Rows swapped in pairs by one turn or mirror: which row each one swaps with
The rows were stretched afterwards, more along some directions than others.
gog: [  3 -12 -15  15  12 -18   4   1 -21  20  33   0 -38   4 -21 -26  33   9
  35   5]
dofe: [  8 -10 -24  11  12 -16  -3  18 -31  22  21   1 -19 -10 -10  -5  11  15
  24   8]
nerin: [ -8  -5 -29  12  23 -14  -2  14 -21   7  24   7 -15  -6  -6  -2  11  -4
   8   2]
pefu: [  2  -7 -23  13  23   0  -4  14 -32  13  30   7  -6 -21 -23 -11  -1  -2
  29  -4]
zamub: [  9  -8 -24  13  22 -12   2  -5 -17  15   1   3 -20   2  -9 -18   8   4
   6  -6]
supop: [-18  -7 -29  15  28  -9  -9  12 -32  18  25  14 -27   3 -31 -18  27  21
  41   4]
Mipi: [ -1  -5 -11  15  23  -5   5 -16 -10  16  19  -5 -27   1 -13 -20  19   9
  22  -8]
guv: [  2  -5  -6  15  23  -7   5 -20 -10  17  21  -4 -24   4 -20 -17  19   6
  23  -9]
Tivug: [ -7 -10  -8 -10   4  -1  16  -2 -12  -5  29   3 -15  19   2 -12  10   0
  26   4]
pefus: [  3   1 -16   6  12  -4  -3   7 -34   4  45  -3 -20 -12 -17 -15  12  -3
  25  -4]
ger: [ -6  -6 -32  15  20  -9   0  11 -48  12  40  15 -47 -11  -2 -26  14   7
   3   1]
bar: [  0 -17  11   4 -13  -2  11  16 -17  13  12  -8  -2  13   2 -17  11  13
  29   7]
Por: [-16 -11 -45   4  21  -3  -4  23 -27  12  25  16  -6  -9  -9  -5  -3   7
  25  -5]
ged: [ 12   4 -16  -1   7 -11   0   5 -17  -1  36 -10 -28  -5  -2 -16  16   6
  11  -2]
pov: [  6 -16 -29  13  14 -18  -4  24 -30  16  21  -3 -24 -13  -6  -9  12  18
  18   7]
sev: [ 13  -3 -12   2   0  -6   2  10 -10  -1  27 -16 -25  -4   0 -11  14   6
   7  -2]
guzo: [  7  -9  -5   5  16   0   7   5 -15  19  21   5   3  -6 -16 -11   6 -16
  20   5]
gesip: [ 16  -4  16   9  16 -16  13 -15 -31  15  38 -15 -35  13 -11 -22  27  -8
  22   2]
borof: [ -4 -29 -19  14  17 -12  -2   6 -21   4  21 -10 -30  -9 -22 -17  11  13
  38 -10]
kisi: [ 15  -9   7 -11   3   0  12  16   4   9   9 -12   1   5  13   0   4   5
   1   8]
petof: [ -9  12 -17   2  14  -4  -2   2 -26  22  49  10 -17   0  -8 -12  30   9
  33  20]
nuzo: [  4 -27   7   7   2  -1  17   9 -21   6  41  -3 -26   1  -5 -12  14  -8
  -3   1]
peko: [  9   7 -24   5  24 -18   1   0 -24  21  30   7 -17  -2 -13  -2  16   1
  10   2]
noluf: [ -2  -1  -3  12  11 -14   6  -8 -34   5  33   8 -35  -4  -7 -14  29 -11
   0  12]
pemeb: [  9  -6  17  12   8  -9   9  14 -18  22  20  -9  -9   9 -13 -12  23  -5
  11   3]
bel: [-6 -1 12  2  7 -3  5 10 -8  3 24  9 -1 13 -9 -8 14  9 34 12]
lakik: [ 16 -14  -6  13  36 -21  10  11 -27   8  41   1 -42 -10 -19 -15  24  -2
  -9  -9]
rav: [-15 -11 -33  -3   7   1   1  22 -30  12  28   8  -5  -1  -4  -2  -2  13
  28  -3]
Dalop: [ -1 -27   0   8   4   0  11  13 -16  -2  41 -13 -30   7  -1 -11  11   4
   4  -5]
tir: [  1 -31 -21  16   8  -9   0  20 -23   7  17  -9 -22 -17 -16 -12   6  13
  34   1]
Piruk: [ 10   0 -15  -1   3  -7   1  10 -10  -1  24 -13 -27  -2   4 -15  16  14
  12   4]
rubun: [  9  -6   2  -4   4 -13  17  -1  -6  16  14 -11 -18  11   4 -19  31   6
  20  21]
Mefur: [ 12 -29   8   7   5   0  17   5 -17   4  36  -8 -28   0  -6 -13   9 -10
  -8  -5]
Momid: [ -1  -8 -31  12  19  -6   0   9 -43   7  35   9 -48 -12   4 -27  10   7
  -1   0]
Perig: [ -4 -22 -10  15  14 -12   3  -7 -15   4  19 -12 -31  -2 -16 -18  20  13
  35  -3]
Veges: [-10  -2 -19  14  10   0  -3   2 -42  11  37   5 -41   2  -6 -30  13  -1
  16  -4]
gutur: [ -9  -5  -9   0   5  -6   7   4 -36  17  29  -1 -35  19  -5 -22  26  24
  35   4]
subol: [ -5 -27 -18  15  14 -14   3   1 -23   5  30 -11 -37  -8 -18 -19  18  10
  36  -7]
Rifur: [-15  -1 -27  12   9   0  -2   9 -46   7  35  10 -40  -3   0 -23   7   6
  17   4]
rifo: [  5 -11 -10   1  15  -2  11   7 -12  17  18   3   1  -3 -11 -13  11  -6
  26  13]
fanu: [  3 -14 -27  -2  16 -14   2   4 -32   1  45 -12 -40  -2  -9  -9  23 -13
  16   6]
lamo: [  1 -32   8  11   5   2  18  11 -17   3  36 -12 -27  10  -9 -14  10   4
   9  -4]
toz: [  2  -2 -14   6  14  -3  -5   9 -29   1  34  -2 -11 -10 -16 -12   3   0
  27  -6]
tul: [ -5 -20  -3   0 -10  -2  16  13 -17   6  11  -6  -7  14   7 -22   5  14
  32   4]
motu: [  7   2 -18   5  18  -6  -6  10 -27   3  36  -4 -20 -12 -18 -12   7   2
  22  -8]
selen: [ -3 -10 -11  12  18 -12   5 -18 -15  15  27  -8 -33   2 -16 -21  26  10
  27  -5]

noluf pairs with lakik
rubun pairs with peko
bel pairs with supop
sev pairs with Mipi

Rows swapped in pairs by one turn or mirror: which row each one swaps with
The rows were stretched afterwards, more along some directions than others.
taf: [ -3   7  21  -2   2   1  15  -4 -15  -6   3   7   3  -5  10   3   6   8]
Zuvuv: [ 4 20 19 -9 19 10  8  8  0  8 -3 13 -9 10  5 -3 -8  6]
Radir: [ -7  11  -7 -13  -7  11   4 -19   2  13  10  -1   7  -9 -15  12 -15   1]
rono: [-4  9 26 11 10 -7  2 14 -7  5 -8  2  6  6  9  7  3  0]
tosi: [-12  21  28 -10  10  13   5  14  12  -3   2   3  10  -9  -8  14   5  -1]
zalar: [ -5   4  31 -13   9   5  -2   4  19 -19  -9  20  -6  -4  -5   7  -2   2]
takiz: [ -3   6   6  -7  18   8  12   4   1  -8  17   6   8  -7  -7   1 -12 -11]
Nekel: [ 11  -3  25   3   6   8   6   8   0   5  -1  10  -5  13  -1  -3 -17   8]
Laguv: [  0  -1  33   8   8  -9 -13  10   2  -9  -6   8   8   3   7  -4 -12   0]
safuz: [  9  12  21  16  14  12   0  14  -2  -5  14  -1  10   7 -15   4 -13   6]
fovot: [-16   3   5 -13  -3 -15  15 -10   7  -7 -17 -13 -11 -11  12  16  12   8]
supaf: [-28  -9  25  -5  -5   4  -8   2   3  -6   1 -11  -1  -3 -18   6   6  26]
tukur: [ -1  -3  23 -13  15   3  16  -4  -9  -4  -1  15 -11   8   1  -9  -3  17]
nagu: [-17  15  18   2   7 -16  -1  -2  15 -16 -13  16  -3  -2  10  -1  -8  -3]
Sutim: [ -7  21   2   9  -2   0   4 -11  -1   0  17   7  19  10  18  -4 -15 -10]
Bona: [ -9  -6  27   0  17   0  -4  11 -11 -14 -15  -2  -9   3  -2   6  -3  19]
fos: [-30  18  22 -12   0   8  -6   4  20   7  -2  -8 -12  -9  -4  14  15   8]
sodo: [-11  -1   6  17  17 -23   5   1  -2 -10   8  -4   7   5   8  -3  -9  -4]
fis: [ -1  19  -5   1  16   5   6   0  10  -3  13  -7  13   1  -6  -9 -15  -6]
nelem: [  4   2   9  -5 -10  14  -7  -2  -1  15  18   7  15 -13  -9   5   5   6]
Nup: [ -1  14  19 -11  22  -5  23   4  23   1   3 -17  -5   2   2   1   7  12]
kaz: [ -4  -5  12  -8   5 -12  13   9  13   0 -24  -7 -20  -7   9   7  20   2]
seku: [-10  12  31  -9  -1   9  -5  14  12 -10 -12  10  -7 -10  -9  18 -10  -2]
neku: [15 13 47 -5  9  3 19 14  3  9  6 13 11 12 -2  5  1  7]
Luti: [  5   0  16 -13  10  23  13   6 -12   4  16   5   6   4 -23  -4 -20  12]
Kuv: [  7   6  13  -7  -1 -10  -2 -18  -5  -2  -2  17   5  -8   9   4 -11   5]
Gilu: [-15  14  15 -14  10   1  14   3  19  -4 -15   8  -8  -4   2  12  14  -3]
fava: [-12  10  15   2  -9   2   5   4  14  -3  -7  -9  -6   9   6  21  -7  -1]
saru: [ 11   3   9  -2   6  -4   4  -2 -11   1   0  15   7  -9   4   5   9   4]
Kamet: [-18  17   8   4  19  11   7   4   1 -12  14  10  22   6  -9  -7  -7   8]
Kubo: [ -9  20  14  18  25   0   4   2   0  -3  24 -10  20  -1  -4  -2  -7   4]
lunod: [  3   0  14 -18  14  19   9  -2 -11  -6  10  16   6   4 -15 -12 -16  18]
nimu: [ -7  16  25   9  20 -17  13  11  10  -9 -12   4   1  11  13  -1   3   4]
Zulat: [-2  2 18  8  1  5 12  3 -3 10  1 -3 -9 10 -3  0 -8  7]
dod: [-25  -5  20 -18  -6   7  -5  -7  -2   4   4  -9   0 -12 -11  12   6  16]
mifu: [ 11  -7   4  -6   5 -12  15   4  16   7 -17   0 -18   8  10  -4   3   8]
reb: [-25   6  17 -15  15  15  -2  -3   1 -15   3   6  -1 -13  -7  -4   8   8]
nem: [-22   0   6  -2   1  -4   2 -12   2  -1  12  -7   6   1 -15   0  -3  18]
Ginek: [-21   5  22   6  12  12   3  27   7  -6  -4 -14   7   8 -14   8  -4  11]
poku: [ 11  20  26   3  22  11  12   6  -8   9  33  -2  25   1   0 -10  -4   9]
Tate: [  4  18  11  -5  34  13  21  13  10  -2   9 -10   1   0  -7  -4 -15  -3]
Biris: [-11  11  15  -4   9  12  14  14  10  -3  14  -2  13   7  -3   5   1  -3]
Vig: [ -8  10   7  16  12 -15   9   4  -1  -3  13  -2  22  19  11  -3  -5   2]
disob: [ -9  -3  32 -15  -5   0   6   4  18  -4 -19   0 -25 -11   4  11   9   4]
sugev: [-15   5   7 -10  -8   7  -7 -12  15   7   8  -1   8  -9  -9   7  -7   3]
zekug: [ -4  15  26 -12   5 -16  16  -3  20   9  -1  -1  10   3   4   5   8   3]

nagu pairs with seku
Gilu pairs with rono
fovot pairs with taf
lunod pairs with supaf
nimu pairs with tosi

Rows swapped in pairs by one turn or mirror: which row each one swaps with
The rows were stretched afterwards, more along some directions than others.
tivap: [-11 -10 -19  -4   5  26  11   9  -1 -13  -8  -8  -1  10  -3  19  -9 -26
   2  -6  -8 -11  12]
bego: [  6 -24 -19 -25  -7  -3  11   8   8   3  -6 -22  -1  -3   5  -5  -2  13
   0  15  -6   9   9]
siso: [  4  -7   7  25   3   4   1   3  -1  -1  12   0 -12   4  -2  -5  -5  17
   1 -12   2   3  -4]
gafep: [ -4  -7 -17  -3   2  29  14  12  -8 -15 -12   5   5   1  -8   3 -27 -14
   1   1  -3  -3  18]
vil: [-11 -14 -29 -14  -4   8  -7  18   9 -13 -11 -20  16   9 -15  17 -10 -12
   8   1  -9   0  -3]
panod: [  3  -9   9 -10  -4  26  -4  16   9  -1  15 -11   5   1  15 -22 -10   7
   2  -4  19   5   1]
gusub: [-17   7 -10   0  -1   0 -12   0   3  -6   6 -21  -5  -1 -10 -10  -3  -8
   0  -8 -14   5   7]
fevuk: [ -6  -7 -10 -14   1  20  -9  21  -4  -2   5 -12  10  -2  -3 -10 -14  -9
   8  -3   8   5   7]
zoge: [-26  11   2   2   8  23   2   8  -5 -12  -2  -2   3   4  -9  -6 -11  -6
   2   4  -6 -17   8]
gutik: [  9 -18  29  -1  -1  16  20   7   2  -9   4  -1 -21 -14  10  -7  -9  24
   2  20   8  -8  -1]
vodob: [ 17  -4  -1   4   1 -15   7  -8  18   6 -13  -7  -6   6   5   9   0   9
  -7  -2   2  -2   2]
rop: [ -6  -8   5   4   2   6  -6  32  -5  -1   3   2   0   4  -3   8   4 -13
  10 -10   6 -11  -1]
pago: [ -3  -7  23  -1   7   6  21  -3   4  14  20 -19 -19 -16  19 -15   7  11
   5  21   0 -19   4]
fav: [-11  11   2   9   1  12  22   6   1  -5 -10  -4  -8   7 -12   7  -4 -26
  12 -13  -4 -16  10]
peten: [-18   0   3  -3  -9  -4   1  34  10 -14   7   1 -15   6 -15  -2   5 -28
  10  -1  -3 -18  -8]
kif: [  2  -3  -1   2   6   6  10  -5   9 -15 -20 -10 -21   8   5  17  -1  31
   5  16  -9  -8   8]
giset: [  4  -3  12   6   8  -3   6   1  -2   4  -4  16   5   9   7 -10  12   8
   3  11   0 -22 -14]
sagez: [  0 -19 -14 -31  -3   0   7  14   5   2  -4 -22   1 -10   8  -8  -3   3
  -1  12  -2  10  12]
vasi: [  2 -10  11  23   2   7   1   5   1  -6  12  -1 -16   1  -2  -8  -8  20
   1  -9   3   4  -4]
kubik: [-24  15  -1   9   6  29   2   0  -1  -9   0  -2   3  13  -9  -1  -6   2
   6  -4   0 -19   0]
sisag: [ -4   6   6  20   2   6   2  10   7 -12   4   4   1   4 -16 -11  -9 -21
  -6 -11   7   1  -2]
faz: [  9   6 -14   6  -6   6  15 -15   2   1 -16   4   9  21 -12  23  -4  18
   6 -15 -13   0   9]
Zifo: [ -3 -10  -2 -11  -4  19  -9  19   3  -5   7 -12  14  -3   7 -22 -15  -1
   1  -6  14  11  10]
fived: [-24   9 -16   9   5  -5   2   2   3  -1 -11  -5   6   7 -18  -3   5  -9
  -3  -7 -11  -7  -2]
tizus: [-14  -4  20  -4  13  -8  -7  13  -5   0   3   5  -1   1  -9  22   7  21
   8  12  -7  -2   2]
Kifuz: [-11   5  18  16   2 -13 -11  -3   2   1  13   3   3  11  -1 -12   2  21
  -3   0  -3   8  -8]
foga: [  4 -14  20  14   9   6  -1  16 -13  -3  20   1 -28  -1  12  -9  -4  25
   0   1  -4  -7  -1]
tori: [-13  10  10 -10  10  -8  -2   6 -11   9  -1   5  -6   4 -12  21   9 -26
   5  -1 -12 -12  -7]
viza: [ -6   5  32   0  -2 -19  -7  -1  -8  -8  -1   5  -4  -2  -9  -8  -9   0
  -3   8 -20   2  -9]
Lefat: [ -3   0  22  13   1  -5  -1   3  19  -7   1   1 -15   3  13  -9   5   1
  -4 -12  14  10 -17]
Kub: [ 11   4  17  14   0  25  11 -11   5 -11  -5  -3   2   6   6  -9   1  25
   0 -10  -6 -10  11]
Kibi: [ -6  -4  -3  -6   7   6 -10   7 -12  -1   7 -17   9  -1  15   3   0 -11
  -4  -6 -13  -3   5]
fibon: [  4   1  13   7   1   3   9  -5   6   6  -1 -21   0  -5  -8 -10  -4  11
   3  -4  -3 -13  -5]
sepub: [ -9  -2  18 -12   2   9  16  15  10  -9  -4 -18   1 -20  -6 -11   0  -1
   8  17  -2 -12  -2]
mefen: [-22   7   1   4  10  24   1  11  -3  -9   2   1   2   1  -6 -14  -8 -24
  -3   1   2 -20   4]
Lunir: [  7  -9   6  -2  -6 -13   7  10  -3 -20   5  -5   4  -7 -10 -10  -8  10
  13   0 -12   6  11]
gep: [  1 -12  -3   6   5  12  15 -10   0  -9 -20   7  -4   2   2   3 -18  -4
   1  -9  17   4  12]
sopoz: [  3  -6  10 -19   1   1  -5  28 -13  -9  15  -7  -3 -11  -3   5  -4   8
   9  17  -4   3   1]
zavaf: [ -3  -2 -16  -6   1  -2  -2 -14  -2   6   0   2  -8  22   3   1  -5  -8
   3  -8  -6  11  -1]
kopad: [ 11  -7  26  -7 -10   0   3   8  10   3  20   3   3   0  19 -12   6  17
  -1  -6   7   4 -11]
gege: [  0  -6 -13  -1   1  -1   4  -9  -1  -1 -11  -5   3  15 -14  15   4   9
  14  -4  -4 -17 -17]
Zenin: [ -2   9  -9   9  -5  10   9 -16   7  -3 -13   0   7  22 -15  21  -4  26
  11  -8 -12  -5   2]
peg: [ -8   8  12 -11 -10   4  16  -4  -4  -4  19 -15 -14 -10  -5 -11   2  -8
   9  -7 -13  -9 -11]
nevol: [  0 -14 -23 -14  -9   2  -6   4  -2  -4 -20  -1  14  15  -2   8   4  -3
  -7  -5   2  11  -3]
Rovom: [ -8 -10   9   5   8   4 -15  28 -13   0  14   7   4  -8   8 -14 -15 -12
  -7  -7  11   2   8]
Sug: [  0   5 -10  18  -6  15  12 -22   4   7   5 -12   1   7   1 -14   3   4
   2  -8 -15  -2  -8]
teme: [ 13 -12   8  -9 -11   5  14   2   5 -11   2  -2   2   3   6 -12  -3  33
   6  19  -6   7   5]
duza: [  4 -17  12   9  -1  22  24  -7   4  -9 -10   1 -11  -6   5  -6 -17   3
   1   3  17  -5   0]
Bipab: [ 19 -19  -2  -3 -11   8   4   8   9 -13  -3   9  11   5   0  -6   2  15
   1  -4  -2  16   7]
Laro: [ 13  -9 -17  -3   4   5   7  10   0  -3  -1  -3  13   4  -5   5   6 -17
   5 -14  -5  -2   3]
Kes: [  5  -9  25   6  15   1  -5  14 -16  -3   4  14 -19   2  17  -5  -3  18
  -6   2  -5  -6  -4]
mav: [-14  -9  -3  -4  15  -5  10  31   0  -1   2  -5 -12  11  -9  16  11  -1
   7  -3   2  -8   3]
Lunuz: [  5 -14 -11  -5   1   9  16  16  -6  -5  -6   0   0 -14  -1   2  -6 -34
   2  -4  -2 -15  15]
mefif: [  9  -4  23  -7  -4  -9   2   6  -1   9  16   7   9   0  16   2   9  10
  -2 -11   2   5 -10]
fitam: [ 11 -17  26  -4  -1  14  21   3   0  -5   4   1 -19 -13  13  -5  -7  17
   1  19   5  -8  -3]
binek: [  8 -14  21 -17  -2   5   5  23  -9  -6  18  -5 -11 -13   5   1   1  17
   8  21   1  -2  -2]
zeg: [  4  -4  20  -5  -6  -4  11   7   6   3  13   7 -28  12   0 -10   7 -14
   5  -8   1 -14 -26]
dis: [ -2   0   5  26   4  10   3   5   6  -7   6   1  -2   8 -14  -6  -5  -4
  -3 -12   6   2  -5]
tonon: [-13  -1  -8  -1  13   1  -2  16 -14   6  -1  -5  -4  -3 -11  19  -7 -33
   2 -12 -15  -6   1]
Sak: [-23   5  -8   9   2 -12   5   4   3   3  -2  -2  -1   7 -15  -4  12  -4
   0  -3 -10  -8 -11]
Zirim: [-12   6  32  -8   5  11   1  -3  -3   2  11 -13   0  -5   6   8   0  15
  11 -10   3   5   1]
zazo: [ -2  17   1  -3  -7 -13  10  -2   4  -3   2   5  -6   8  -7  18  12  -6
   8 -14 -16   0 -26]

Rovom pairs with gafep
kif pairs with Lefat
Kes pairs with gep
zazo pairs with vodob
vil pairs with peten
pago pairs with Sug
tori pairs with Laro
fav pairs with Kibi

